In the rows, zero is written as 128.
The rows of D fall into a few groups, and each row is roughly a mix of its group's hidden directions.
D (202 x 13):
[[181 130 134 134 126 156 139 124 121 121 150 165  83]
 [157 118 141 130 140 136 105 125 138 127 127 184  77]
 [124 144 132 149 107 148 163 118 130 134 147  65 149]
 [111 122  91 106 141  79 112 161 129 112 110 103 150]
 [152 124 152 135 103 142 152  97 130 134 167 126  76]
 [115 149 131 171  85 100 138 143 135 105 143  91 117]
 [156 100  95 120 157 132 119 128 127 121 169 151  86]
 [138 100 149 153 147 173 142 124 148 111 162  91 129]
 [145 120 124 125 114 161 188 123  96 127 143 114 159]
 [ 99 139 133 141 101 101  95 146 133 141  83 152 157]
 [149 125 165 142 147 156 100 102 165 162 124 150 140]
 [124 140 130 165 122  90  73 145 151 118 101 137 124]
 [140 132 177 163 124 144 135 122 150 102 163 108 100]
 [112 138 126 113 125 126 124 136 125 121 111  82 196]
 [162 129 122 136 130 125  98 115 115 147 143 172  76]
 [145 127 118 155 117 149 160 116 114 106 185  99 120]
 [115 143  97 108  96  94 138 148  81 130 133 146 100]
 [132 110 107  76 166 137 116 132 124 140 103 171 129]
 [145 130 130 165 111 137 128 127 124 118 181 115  77]
 [134 153 126 141  93 142 150  75 106 145 162 112 127]
 [ 96 132 114 121 123 115 144 135 124 126 123  72 180]
 [148 156 186 160 123 136 105 142 152 108 120 120 115]
 [162 122 144 140 137 141 108 120 137 128 140 177  75]
 [106 125 128  94 142 113 106 131 136 147  71 156 156]
 [111 117  74 113 132  94 109 141 111 144  96 142 156]
 [134 112 131  88 143 168 183 120 109 132 146 117 138]
 [136 110 126 111 156 108  90 141 131 121 111 186 104]
 [162 117 144 129 142 142 108 124 139 130 128 185  83]
 [120 138 105 117 115 139 135 120 115 178  88 126 175]
 [132 113  92 145 119 138 164 113 108 125 184 108 115]
 [149 106 128 123 154 130 110 172 145 108 111 170  94]
 [143 127 132  97 139 131  91 114 130 154 102 183 108]
 [113 118 100  87 134 124 160 108 115 131 118 112 182]
 [133 135 177 160 103 165 139 116 121 149 122 155 104]
 [161 115 135 137 142 142 105 121 137 126 146 174  75]
 [115 125 108 128 112 133 183 131 107  87 147  95 112]
 [154 117 120 122 163 147 141 111 136 118 176 109  83]
 [112 127 147 159 134 113  93 150 161 117  78 114 146]
 [116 134 131 139 147  93  70 140 161 121 112 137  98]
 [140 107 123 128 154 104  81 140 123 129 106 182 119]
 [ 92 140 125 142  90 108 116 134 120 143  84 151 164]
 [121 126 172 157 105 140 170 134 141 139 124 119  83]
 [140 101 114 127 154 102  86 138 124 127 101 180 128]
 [150 128 164 164 133 137  96 149 161 107 139 127  90]
 [121 126 172 125 130 152 112 104 173 154 115 127 167]
 [108 130  87 122 130  82 125 172 106 113 102 115 130]
 [123 138 135 107 147 103  76 125 142 132 133 158  81]
 [160 122 108 130 146 112  93 125 118 130 145 166  76]
 [148 123 158 127 133 174 126  79 149 136 160 148 127]
 [153 116  94 128 151 131 135 118 107  93 170 142  90]
 [106 131 136 102 138 101  91 145 139 147  74 152 133]
 [138 126  97 110 122 107 130 145 109 127  85 175 161]
 [109 129 111 115 142 113 107 149 129 115 102 104 192]
 [142 123  91 118 120 107 125 142 113 130  92 180 160]
 [122 139 143 109 126 118  97 132 139 157  71 169 126]
 [134 115 106 107 138  79  91 146 134 105 126  86 139]
 [143 121 111 120 142 161 170  86 118 137 161 114  98]
 [113 108  91  88 137 114 110 122 109 159 114 170 113]
 [120 134 160 158  96 110 133 152 173 100 101 136 113]
 [140 118 103 152 122 128 126 135 111 131 174 141  67]
 [123 135  98 141 119 125 155 148  83 110 133 155  81]
 [164 120 151 124 141 158 114  81 147 136 171 138 123]
 [150 128 127 160 118 145 147 127 121 103 185 101 100]
 [133 119  81 117 153  84 110 158 110  98 134 123 112]
 [160 118 169 107 146 160 138 156 106 108 163 132 134]
 [167 126 111 101 129 154 177 103 102 127 153 130 142]
 [ 96 121  98 100 132 102 103 141 119 145  94 170 143]
 [153 113 138 168 134 160 147 121 143 116 161  80 131]
 [151 138 179 138 129 165 148 115 147 116 157 115  99]
 [129 113  96 110 152  82 100 152 135 103 124  97 148]
 [184 120 158 135 151 162 133 148 154 102 132 137 121]
 [154 114 155 121 146 152  97  85 166 135 149 126 149]
 [156 128 151 151 142 140 139 145 143 101 171  97  91]
 [161 112 160 147 155 140 101 115 150 122 149 144  82]
 [130 134 115 109 148 102  89 115 150 131 154 138  73]
 [125 113 108 120 134 100  97 135 118 148  85 177 149]
 [105 160 139 128 101  90 114 150 109 129  80 142 148]
 [169 143 118 148 123 144 129 123 113 187 109 111 153]
 [ 97 148 144 114 113 111 123 148 101 135  76 160 149]
 [111 132 136 101 137 112  99 132 135 153  71 165 138]
 [117 135 135 107 133 119 102 127 135 155  70 174 137]
 [120 145  92 110 114 103 135 143  83 135 138 169 100]
 [158  99 105 125 147 153 153 118 138 110 183 112 121]
 [135 108 122  96 151 161 187 128 110 112 143 111 138]
 [165 122 152 151 150 137 128 148 141 103 165 113  86]
 [108 124 148 144 115 118 140 150 150 136  89  83 168]
 [ 98 141 142 138  77 117 161 152 107 135 100 102 133]
 [141 122 104  94 126 148 168  99 112 147 174 125 115]
 [106 144 155 132 116 118 120 155 106 128  70 150 157]
 [135 116  98 149 150 125 109 126 108 165 124  88 172]
 [127 122 156 138 136 117 121 138 144  74 163 125  83]
 [126 148 179 123  99 146 157 122 141 103 150 145  95]
 [114 141 129 167  87 104 148 132 136  99 152  88 123]
 [139 109 139 111 153 121 102 147 140 116 103 190 109]
 [114 146 123 142 104 131 149  96 119 128 160  73 155]
 [170 136 154 140 140 134 121 148 124 120 161 148  74]
 [122 128  92  97 142 134 133 110  79 155 156 108 151]
 [ 69 124 102 116 125  91 109 123 117 154 110 116 147]
 [144 119 135 159 144 143 119 108 114 164 132  84 173]
 [ 99 109  83 105 134 100 114 135 104 158 123 158 104]
 [127 133 183 135 110 158 129 101 160 161 119 120 148]
 [121 109  81 128 115 129 171 114  94 138 167 125 119]
 [152 108  91 114 175 111  99 125 136  95 155 123 129]
 [ 89 152 109 142  90  97 138 116 124 147  88 117 145]
 [137 139 171 161 112 176 148 111 119 150 128 151 111]
 [117 128 139 167 111 102 128 148 152  81 151 101 102]
 [120 149 109 134  95 132 150  85  91 151 164 113 126]
 [ 75 134 120 123 120 104 128 129 122 136 107  91 176]
 [ 92 155 145 129 108 101 105 139 118 147  75 145 137]
 [146 102 133 141 178 126  97 133 164  95 129 108 115]
 [ 98 122 111 148 123 117 156 151 120 100 148  75 155]
 [151 113 103 118 148 163 161  87 116 142 153 142 101]
 [127 104 103 109 151 120 152 157 133  94 145  84 153]
 [124 154 149 111 101 120  90 133  92 143 124 165  94]
 [136 114  92 139 152 130 113 117 101 167 126  97 172]
 [128 126  88 108 138 126 117 119  96 175 103 126 169]
 [151 121 135 113 123 160 182 131  98 123 161 107 148]
 [137 130 160 141 134 137 130 126 145  80 166 116  82]
 [138 123 124 124 110 160 187 123  93 133 140 118 162]
 [103 139 127 163  88 124 132 108 118 139 164  83 116]
 [147 126 145 145 131 154 122  95 105 174 116 125 174]
 [152 104 116 134 143 166 149 101 140 129 180 108 110]
 [100 122  95 103 141  98  93 110 116 162 119 159 113]
 [126 134 162 154 104 117 123 149 172 102  99 154 104]
 [151 122 138 135 106 142 157  98 126 128 166 130  72]
 [151 132 145 152 129 127 147 156 145  97 165  96  89]
 [107 127 121 104 134 126  98  97 108 166 100 166 155]
 [147 139 183 139 126 161 148 118 147 113 159 115  99]
 [117 151 142 146  76 121 168 140 157 104 119 103 123]
 [124 145  93 110 107 103 133 139  83 141 136 167  99]
 [152 117 104 110 145 138 139 103 137 130 187 117  91]
 [126 120  90 114 144  79 100 161 118 104 116 104 141]
 [101 120 127 143 114 129 172 144 139 114 104  80 162]
 [117 109  86  82 132 129 146 100 111 155 122 133 162]
 [119 147 110 118 101 134 136  76  96 166 129 156 130]
 [147 153 137 133  98 144 137  69 110 152 153 141 109]
 [154 118 100 124 155  97  92 137 121 116 144 151  82]
 [124 133 145  97 119 119 121 133 129 111 116 196  95]
 [155 130 149 161 130 137 101 139 138 117 161 136  71]
 [131 138  78 103 140 105 116 134  96 132 143 175 114]
 [106 125 130  98 145 108  96 141 145 139  72 151 149]
 [ 83 138 120 106 107 134 131  91 119 155 104 124 172]
 [158 122 164 102 141 156 154 158 101 104 150 122 147]
 [116 153 140 138  88 144 174 119 139 124 142  80 136]
 [148 119 106 123 145 153 164  95 122 127 174 112  95]
 [103 127 111 155 113 123 163 144 112 104 159  79 143]
 [120 149 130 146 101 135 142  95 123 136 159  72 153]
 [101 132  79 143 109 101 117  98 147 156  98 142 125]
 [111 138 109  81 125 104 115 121 115 150 104 180 118]
 [126 118  98  78 152 130 120 133 116 149  97 172 138]
 [109 154 117 128  96 137 168 121 121 128 152  72 137]
 [157 119 170 127 149 140 123 148 154 103 133 159  86]
 [149  99 120 140 152 136 100 121 144 122 163 156  79]
 [131 108 106 128 167 124 124 138 140  71 137  87 122]
 [107 146 106 143 102 120 163 159  83 132 109 144 103]
 [110 157 141 142 102  88 106 155 117 123  82 134 149]
 [123 136 151 152 131  97  78 160 158 111 105 111 132]
 [121 137 111  71 145 140 128 141 123 121 127 171  88]
 [143 114  84 133 157 127 102 127 103 165 107 119 163]
 [142 107 128 119 180 134  79 114 112 153 127 155 129]
 [158 118 145 132 141 140 110 120 139 127 126 188  83]
 [147 125 106 102 137 139 154 106 113 138 187 129  96]
 [106 151 108 115  90 111 152 144  83 143 125 156 105]
 [114 133  85 107 110 130 166 112  95 128 154  98 151]
 [147 137 184 134 130 163 144 120 149 111 154 129  93]
 [125 134 112 148 120 146 157 133  91 117 135 168  77]
 [126 129 132 141 150  97  72 142 168 109 125 122  99]
 [111 156 118 167  78  97 136 143 124 120 135  93 126]
 [121 123  90 142 148 109 123 164 140 110 153  79 107]
 [154 100 101 131 144 149 156 118 147 111 176  97 127]
 [103 133 107 124  95 118 174 145  95  98 128  97 120]
 [123 127 121 133 125 104 139 146 118 142 132 176  65]
 [150 114 103 130 149 116 109 118 165 116 175 108  93]
 [106 140 177 140  96 151 141 122 147 162  96 124 142]
 [108 136 129 132 140  94  71 132 159 132  99 144 103]
 [136 149 180 131 108 159 159 114 140 112 157 124 101]
 [140 117 149 113 141 128  96 106 170 136 129  97 176]
 [106 133 111  78 128 114 119 113 117 156 115 179 114]
 [139 104  97 154 124 145 168 121 145 115 134  85 162]
 [111 141 143 117 144 102  73 128 147 130 102 154  92]
 [104 121 117 152 126 120 156 156 124  97 147  75 154]
 [128 109 110 173 135 123 120 129 174 104 119  85 142]
 [ 93 133 116 117 116 127 153 141 128 117 105  94 186]
 [145 140 183 142 121 160 152 115 145 114 160 113 104]
 [141 121 112 161 144 144 125 115 120 159 137  73 163]
 [111 156 138 164  76 113 146 120 122 122 142  88 136]
 [155 119 139  96 151 134  96 114 152 150  98 172 119]
 [138 113 139 106 162 128 115 149 151 122  78 169 144]
 [123 114 167 153 133 151 131 124 165 119 106  85 160]
 [119 133 136 101 137 113  98 136 140 152  70 165 134]
 [143 107 159 145 138 138 114 115 173 120 121  78 152]
 [101 138 101 149 124  89  90 116 156 144  94 138 110]
 [128 141 159  94 137 130 115 145  88 128 115 183 118]
 [158 140 133 120 111 149 130  75 115 160 142 161 105]
 [152 121 137  93 149 131  96 110 147 154  98 173 119]
 [100 152  94 108  92 119 160 135  94 144 116 131 157]
 [140 105 116 110 171 116  85 134 122 135 117 176 115]
 [152 120 136 119 118 163 180 129  98 121 160 109 153]
 [134 107 104 118 146 108  97 132 118 154  93 178 147]
 [153 111  94 112 144 138 141  99 141 125 182 124  98]
 [156 124 124 157 126 157 151 119 120  98 184 119 108]
 [137 101 125 114 162 118 128 181 154  87 119 112 132]]

Here is one row from each group, named. Which group is each of the other rows in?
[111 107  77 127 133 113 126 123 115 124 181  99 110]  Q
[111 116  74 133 133  93 105 140 108 139 105 114 163]  Y
[115 155 140 154 104  85  95 154 126 119  88 131 143]  H
[147 121 153 151 121 130 139 124 134 142 145 153  59]  V

[138 141 178 160 124 134  89 143 160 122 112 137 102]  Q
[105 121 108 132 111 131 186 138 118  94 129  87 139]  V
[137 113 174 149 133 142 121 122 170 122 118  79 142]  V
[113 151 129 137  74 127 177 138 143 101 128 104 124]  Y
[145 118 149 160 142 141 117 105 122 166 127  90 172]  Y
[109 143 118 132 114 124 145 114 127 129 142  64 173]  Q
[145 113 127 177 143 136 119 125 129 145 128  77 166]  Y
[131 127  86 113 138 101 128 142  97  96 150 138  82]  V
[153 111 115 145 140 146 142 111 149 118 183  88 109]  H
[110 162 163 132  98 128 145 128 124 132  87 110 169]  Q
[111 130 111 105 124 108 100 115 109 164 108 176  99]  Q
